Here is a table of points, one per row:
-0.721 -1.394  0.764  0.631  0.951 -0.319 -0.386  2.317  0.762 -1.166  0.691  0.393  2.036 -0.049 -0.359  0.490  2.157  0.082 -1.252 -0.154 -1.424 -0.921 -0.380  0.286
-0.604  0.870  0.234  2.991  1.207  0.577  0.950  0.270  0.163  0.004  0.230  0.815 -0.202 -0.693 -1.007  0.330 -0.180  0.072  0.925  1.615  0.459 -0.333 -0.574  2.202
-0.265 -0.795  1.899 -0.027  1.619 -1.032  0.240 -1.678 -0.305  0.443 -1.874  0.092  1.300 -1.843  0.806  1.811 -0.255  0.069  0.543  1.031  0.700  0.774 -1.279 -0.507
-0.489  0.654 -0.366  1.418 -0.237 -1.249 -0.575 -1.297  1.710  2.264  1.265  1.018  1.170  0.485 -0.152  0.079 -0.920 -0.841 -0.468  0.705 -0.253 -0.691 -0.675 -0.979
-0.984  1.172  0.827 -0.158  0.023 -0.457  2.227  0.031  0.244 -1.653  1.257  0.227  0.318  0.087  0.220  2.103  0.007 -1.317  0.696 -1.656 -1.782  0.134 -1.043 -1.165
-0.108  1.403  0.482  1.580  1.285  1.636  0.840 -0.400  0.251  0.335  0.237  1.089  0.318 -0.815 -0.394 -0.266  1.111  1.829  1.060 -0.548  1.085  1.017  0.268 -0.182
-0.566  1.835  1.428 -0.966  0.160  0.193 -0.124 -0.958 -1.720 -0.082  0.315  1.021 -0.318 -0.348  0.253  1.641  1.674  1.870  0.651  0.225 -0.322 -0.205  0.722  0.844
 0.898  2.221 -1.679 -0.437  1.616 -0.659  3.197  0.395 -2.369 -0.002 -1.922  0.597  2.870  0.181 -0.233 -1.323 -0.980 -0.483 -1.557  1.208 -0.809  0.511  0.309  0.896
 1.451  0.785  0.320 -0.292  0.682 -0.040 -0.995 -2.204 -1.723 -1.057  0.052  0.126 -0.367  0.431 -1.283 -0.063  0.281  0.393 -0.291  0.033  0.450  0.107 -0.079  0.575
-1.015 -0.074  0.555  0.599  1.130 -1.749  0.347 -1.290 -1.346  0.144  1.441  0.092  0.283 -0.336 -0.215  0.463  1.420  0.880  1.733  0.149 -2.208  1.259 -1.120  2.211
 0.321 -0.531  0.242 -0.623 -0.347 -1.372  0.264  0.638  0.008 -0.438 -0.574  1.208 -0.322 -1.091 -0.417 -1.269 -0.633  1.717 -0.885 -1.833 -0.482 -0.801 -2.849 -0.812
-0.531  0.425 -2.166  0.376  0.956 -1.068 -0.947 -0.675 -0.017 -0.074 -1.069 -0.067 -1.421 -0.157  1.606 -0.365  1.183  0.418  1.166 -0.768  0.326 -1.122 -1.060 -0.590
-1.306  0.549  0.663  0.113  1.644 -0.605  0.058  1.054  0.562 -0.809  0.951 -0.559  1.477  0.752  1.321  1.640 -1.395  2.267  0.115  0.251  0.957  0.573 -1.665  1.233
-0.918 -1.096  0.586 -1.388  1.272 -1.654 -0.017 -0.467 -0.797  2.348 -0.112  0.527  1.496 -0.956 -0.875  1.210 -0.837 -0.792  1.109 -1.372  0.761  0.285 -1.492  0.818
-0.442  1.307  0.425  1.056  1.593 -0.411 -1.668  0.093  0.841 -0.935 -0.335 -0.479 -0.255  0.277 -1.053  1.134 -0.954  0.774  0.174  0.700 -0.783  0.510 -0.847  1.722
-0.678  0.166  0.845  0.649  0.872 -0.387 -1.636 -1.129 -2.332 -0.343 -0.350  1.789  1.197  1.540  0.416  1.606  0.249  0.698  0.706  1.089 -0.218  0.323 -0.873 -1.030
 0.828  0.115  0.843 -0.367  0.351 -0.191 -0.685 -0.067 -0.113  0.202  0.026 -0.545 -0.861  0.272 -0.345 -0.565  0.033  0.771 -0.016  0.431  1.263  1.350  1.742  0.542
-2.284 -1.109 -0.079 -0.645 -0.940  0.754 -0.825 -0.789 -0.894 -1.068  1.142 -0.636 -0.599 -0.972 -2.015 -1.437 -1.859 -1.501 -1.343 -0.171  0.367  0.291  0.833 -0.054
-0.279 -0.186  0.536  0.582  0.648  0.327  0.027  1.060  0.470  1.804  1.254  1.105  0.623  0.722  1.266  0.193  0.119  0.524  0.096  0.728  0.408 -0.958 -0.144 -0.328
-0.059  0.501  0.648 -1.072 -0.226 -0.822  0.213  0.225  0.877  0.507 -0.458 -0.276  0.906 -2.635 -0.106 -1.544 -0.835  0.113  1.462  0.769  1.235  0.905 -0.110  1.380
 0.308  2.675  0.371  0.256  0.382 -2.446  0.202 -1.589  1.457  1.405 -0.409 -0.979 -0.007  0.391 -0.117  0.837  0.393  0.365 -0.481  0.604 -0.042 -1.409 -0.479 -0.719
 1.333  0.827 -0.979  0.526 -0.752 -0.280 -0.306 -1.189 -0.603 -0.291 -0.486 -1.751  1.363 -0.421  1.015  1.855  0.141  0.351  1.434 -0.653  1.090  0.157  0.230 -0.512
-0.901  0.442 -0.371  2.179  0.158 -1.835 -0.324 -0.439 -0.015 -1.560 -1.519  0.841 -0.088 -1.478  0.690  1.321 -0.461 -0.472 -0.766 -0.404  0.417 -0.168  2.721  0.649
-2.049  1.711  0.706 -0.802  3.840 -0.118 -0.633 -1.223  1.485 -1.141  0.603  0.144  0.863 -1.677  0.279  0.181  0.927  0.032  0.059  0.186 -0.963  0.760  0.460 -1.550
-2.495  1.853 -0.912  0.202  0.330 -1.464 -0.490  2.028 -1.601  0.533 -0.556 -0.030  0.742  0.016 -2.661  1.700  0.519  1.040  0.925 -0.460 -0.266  0.513  0.863 -0.305
-0.808  0.558  0.307  1.823 -0.101  0.148 -0.108 -0.752 -0.812  0.938 -1.398 -2.482 -0.126 -0.124  0.977 -0.160  0.451  0.552  0.871  1.430 -2.507 -0.084 -0.970 -0.785
 0.449  0.751  1.629  1.441  1.017  0.564  1.298  1.142  0.999  1.466  1.648  1.284  0.261  1.525  0.206  0.520 -0.255 -0.981  0.641  0.019  0.710  1.711  0.435 -0.352
 0.323  0.934 -0.317  2.131  1.549 -1.610  1.360 -1.211 -0.766 -0.076  1.936 -0.231 -0.424 -2.198 -0.580  0.990 -1.356  2.101 -0.432 -0.812 -1.379 -0.027  0.075  0.078
-0.209  1.893  1.948  1.320  1.090 -0.978 -0.177 -0.395 -0.501  1.776  0.758 -1.960  1.520 -0.051  0.619 -0.467  0.968  0.306  0.078 -1.592  0.297 -2.242  1.707  1.698
 1.015  0.673  0.073  1.157  1.641 -1.354 -0.783 -0.608  1.541 -0.877 -0.967 -0.108  0.720  1.196 -1.506 -0.489  0.752  0.908  0.275 -1.213  0.412  1.367  0.290  1.070
-0.101  0.449  0.349  1.024 -0.199 -1.274  0.058 -0.695  0.237 -1.049  0.287 -0.543  1.343 -0.675  0.184  0.016  0.067  0.426  0.851 -0.106 -0.746  2.553  0.843  0.636
 0.096  1.890  0.079  0.537  0.616  0.365 -0.350 -1.240 -0.098 -1.032  0.351 -1.106  1.451  0.206  0.064 -0.088 -0.742 -0.459  3.095 -1.190  0.298 -2.044 -1.131  0.788
-1.492  1.044 -0.421  0.847  2.081 -0.229 -0.809 -0.819  0.433  1.105 -0.136  0.137  0.803 -0.582 -0.527  0.035 -1.117  1.122  1.841 -1.281  0.080  2.017  0.775  0.347
-3.413  1.561 -0.895  0.066 -0.738  0.692  0.473 -1.899  0.904  0.345  0.517  0.044  1.065  0.356  0.303  0.659 -0.641  1.179 -2.063 -1.311 -0.565  0.969 -0.998  2.034
-1.212  1.005  0.359  0.298 -1.336 -2.764  0.215 -1.004  0.142 -1.029  0.777  2.008  1.887  0.782  0.242  0.609  1.510  1.734  0.756  0.383  0.754  0.571 -0.790 -0.253
-0.244 -0.222  0.915  0.046 -0.387 -1.099  0.226 -0.769  0.695 -1.073 -0.709 -0.176 -0.113 -0.075  0.175  0.134 -0.876  1.144  1.533  1.349 -0.412 -0.194  1.621  2.184
-0.211  1.114 -0.414 -0.205  0.892  1.190  0.816  0.009  1.160  0.465  0.022  1.812  1.312 -0.322  0.215  1.542  0.509  2.009  0.604  1.214  0.401 -0.121 -0.176  0.124
-0.874  1.957  2.627 -0.503  0.468 -1.078  0.248  0.362 -0.662  0.734 -2.831 -0.200 -0.860  0.010  0.901 -0.203 -0.758  0.084 -0.233 -1.200 -0.102  0.700 -1.346  0.892
 0.971  1.100  0.816  0.956  0.185  0.764  0.068 -0.009  0.399 -1.123 -0.738 -0.233 -0.286  0.373 -0.480  1.592  0.149  0.019  0.969  0.018  0.661  1.290 -0.087  0.839
 0.261  0.846  1.192  1.220 -0.897 -0.185 -0.282 -0.226  0.140  1.162 -1.610  0.098  0.712 -2.721 -1.087  0.260  0.808  0.573  0.065 -1.621 -0.432  1.355 -1.435  0.444
 1.098  2.821 -0.359  0.729 -0.574 -1.162 -3.077  0.139 -0.644  0.176  0.952  0.208  1.052 -1.245  1.339 -0.211 -0.997 -0.608  1.108  0.329 -0.429 -0.499 -0.616 -0.393
-0.361 -0.171 -1.364  0.007  0.443 -0.244  0.315  0.989  0.487  1.351 -0.222 -0.077  0.398  0.617  0.946 -0.061  0.765  0.237  1.453 -0.864 -1.184  0.123 -0.339 -0.673
-2.444  0.564  0.683  0.824  1.235 -1.685  1.433 -0.550  0.297 -0.957 -0.807  0.077 -0.093  0.145 -2.756  0.030 -0.943  0.953  2.002  0.289 -0.102 -1.019  0.041 -1.037
-0.384 -1.120 -0.178  0.247  0.399  0.674  0.623 -1.156  0.572  0.658 -0.190 -0.616  0.871  0.493  0.384  0.383  0.403  0.020  0.420 -0.591 -0.989 -1.861 -0.339 -0.203
-0.737  0.666  1.553  1.789  0.690  0.383 -0.828 -0.224 -0.440 -0.852 -0.656  0.555  3.324 -0.127 -0.032 -0.008 -1.458  2.745  0.600 -1.046 -1.040  0.148  0.121 -1.324
-1.373  1.141 -0.346 -0.056 -0.093  0.482 -0.568 -0.371  1.204  0.845 -0.722 -0.259  1.406  1.112 -0.021 -0.913  0.630  0.030  0.760 -0.408 -1.221 -0.963 -0.426 -0.491
-1.197  1.194  1.084  0.956  0.991 -0.428 -0.061 -0.699 -0.016  0.087 -1.503  0.180  1.251 -2.394 -0.671 -0.044  1.077 -0.808 -0.227 -0.386  1.674 -0.187 -1.975  0.880
 0.344  2.137  1.534 -0.225  0.078 -0.138  0.084  0.587 -0.127 -0.628  0.924 -0.401  0.112 -1.002 -0.385 -0.598  0.279  1.007  0.903  1.401  0.268  1.078  0.281 -0.124
-0.086  0.819 -1.355 -0.259  0.485 -0.468 -0.085  0.617  0.351  0.232  0.383 -2.770  1.517 -0.320 -0.249  1.811  0.617  0.656  0.242 -0.108  0.488 -0.764 -1.214 -0.511
-1.193  0.825  0.652  2.209  0.152 -1.095  0.543 -1.209 -1.344 -0.100  0.562 -2.194  0.833  0.524  0.742 -1.355  0.935  0.751  0.725  1.339  2.347  0.333 -0.862 -1.210
-0.556  1.313 -0.180  0.965  1.906 -1.412 -0.649 -0.689 -0.541 -0.800  0.335 -0.498  0.712  0.310 -1.286 -0.143  0.263 -0.546  0.182  0.469  0.254  1.360 -0.516  0.974
 0.965  1.598  1.162 -0.164  0.085 -0.126 -0.647 -1.300  0.096 -0.574 -0.419 -0.164  0.552  0.173 -2.340  1.186 -0.010  1.481  0.164  0.768 -0.403  0.097 -0.261  0.115
Along one direction, these points spread out more than along any other. Take the direction at right angles to it along which they spread out most. Go by this last direction. How many in every 100 of the points above lie lower along it than each point below? Round to a whole number. More than half of the points above lie lower than the first one.
-0.901  0.442 -0.371  2.179  0.158 -1.835 -0.324 -0.439 -0.015 -1.560 -1.519  0.841 -0.088 -1.478  0.690  1.321 -0.461 -0.472 -0.766 -0.404  0.417 -0.168  2.721  0.649 33
-0.808  0.558  0.307  1.823 -0.101  0.148 -0.108 -0.752 -0.812  0.938 -1.398 -2.482 -0.126 -0.124  0.977 -0.160  0.451  0.552  0.871  1.430 -2.507 -0.084 -0.970 -0.785 10
-1.197  1.194  1.084  0.956  0.991 -0.428 -0.061 -0.699 -0.016  0.087 -1.503  0.180  1.251 -2.394 -0.671 -0.044  1.077 -0.808 -0.227 -0.386  1.674 -0.187 -1.975  0.880 23
-1.306  0.549  0.663  0.113  1.644 -0.605  0.058  1.054  0.562 -0.809  0.951 -0.559  1.477  0.752  1.321  1.640 -1.395  2.267  0.115  0.251  0.957  0.573 -1.665  1.233 90
-1.492  1.044 -0.421  0.847  2.081 -0.229 -0.809 -0.819  0.433  1.105 -0.136  0.137  0.803 -0.582 -0.527  0.035 -1.117  1.122  1.841 -1.281  0.080  2.017  0.775  0.347 67
-2.049  1.711  0.706 -0.802  3.840 -0.118 -0.633 -1.223  1.485 -1.141  0.603  0.144  0.863 -1.677  0.279  0.181  0.927  0.032  0.059  0.186 -0.963  0.760  0.460 -1.550 87
-0.556  1.313 -0.180  0.965  1.906 -1.412 -0.649 -0.689 -0.541 -0.800  0.335 -0.498  0.712  0.310 -1.286 -0.143  0.263 -0.546  0.182  0.469  0.254  1.360 -0.516  0.974 40
-2.495  1.853 -0.912  0.202  0.330 -1.464 -0.490  2.028 -1.601  0.533 -0.556 -0.030  0.742  0.016 -2.661  1.700  0.519  1.040  0.925 -0.460 -0.266  0.513  0.863 -0.305 85
 0.828  0.115  0.843 -0.367  0.351 -0.191 -0.685 -0.067 -0.113  0.202  0.026 -0.545 -0.861  0.272 -0.345 -0.565  0.033  0.771 -0.016  0.431  1.263  1.350  1.742  0.542 21
-0.265 -0.795  1.899 -0.027  1.619 -1.032  0.240 -1.678 -0.305  0.443 -1.874  0.092  1.300 -1.843  0.806  1.811 -0.255  0.069  0.543  1.031  0.700  0.774 -1.279 -0.507 35
 0.261  0.846  1.192  1.220 -0.897 -0.185 -0.282 -0.226  0.140  1.162 -1.610  0.098  0.712 -2.721 -1.087  0.260  0.808  0.573  0.065 -1.621 -0.432  1.355 -1.435  0.444 27
-0.918 -1.096  0.586 -1.388  1.272 -1.654 -0.017 -0.467 -0.797  2.348 -0.112  0.527  1.496 -0.956 -0.875  1.210 -0.837 -0.792  1.109 -1.372  0.761  0.285 -1.492  0.818 62
 0.965  1.598  1.162 -0.164  0.085 -0.126 -0.647 -1.300  0.096 -0.574 -0.419 -0.164  0.552  0.173 -2.340  1.186 -0.010  1.481  0.164  0.768 -0.403  0.097 -0.261  0.115 38
-2.444  0.564  0.683  0.824  1.235 -1.685  1.433 -0.550  0.297 -0.957 -0.807  0.077 -0.093  0.145 -2.756  0.030 -0.943  0.953  2.002  0.289 -0.102 -1.019  0.041 -1.037 79
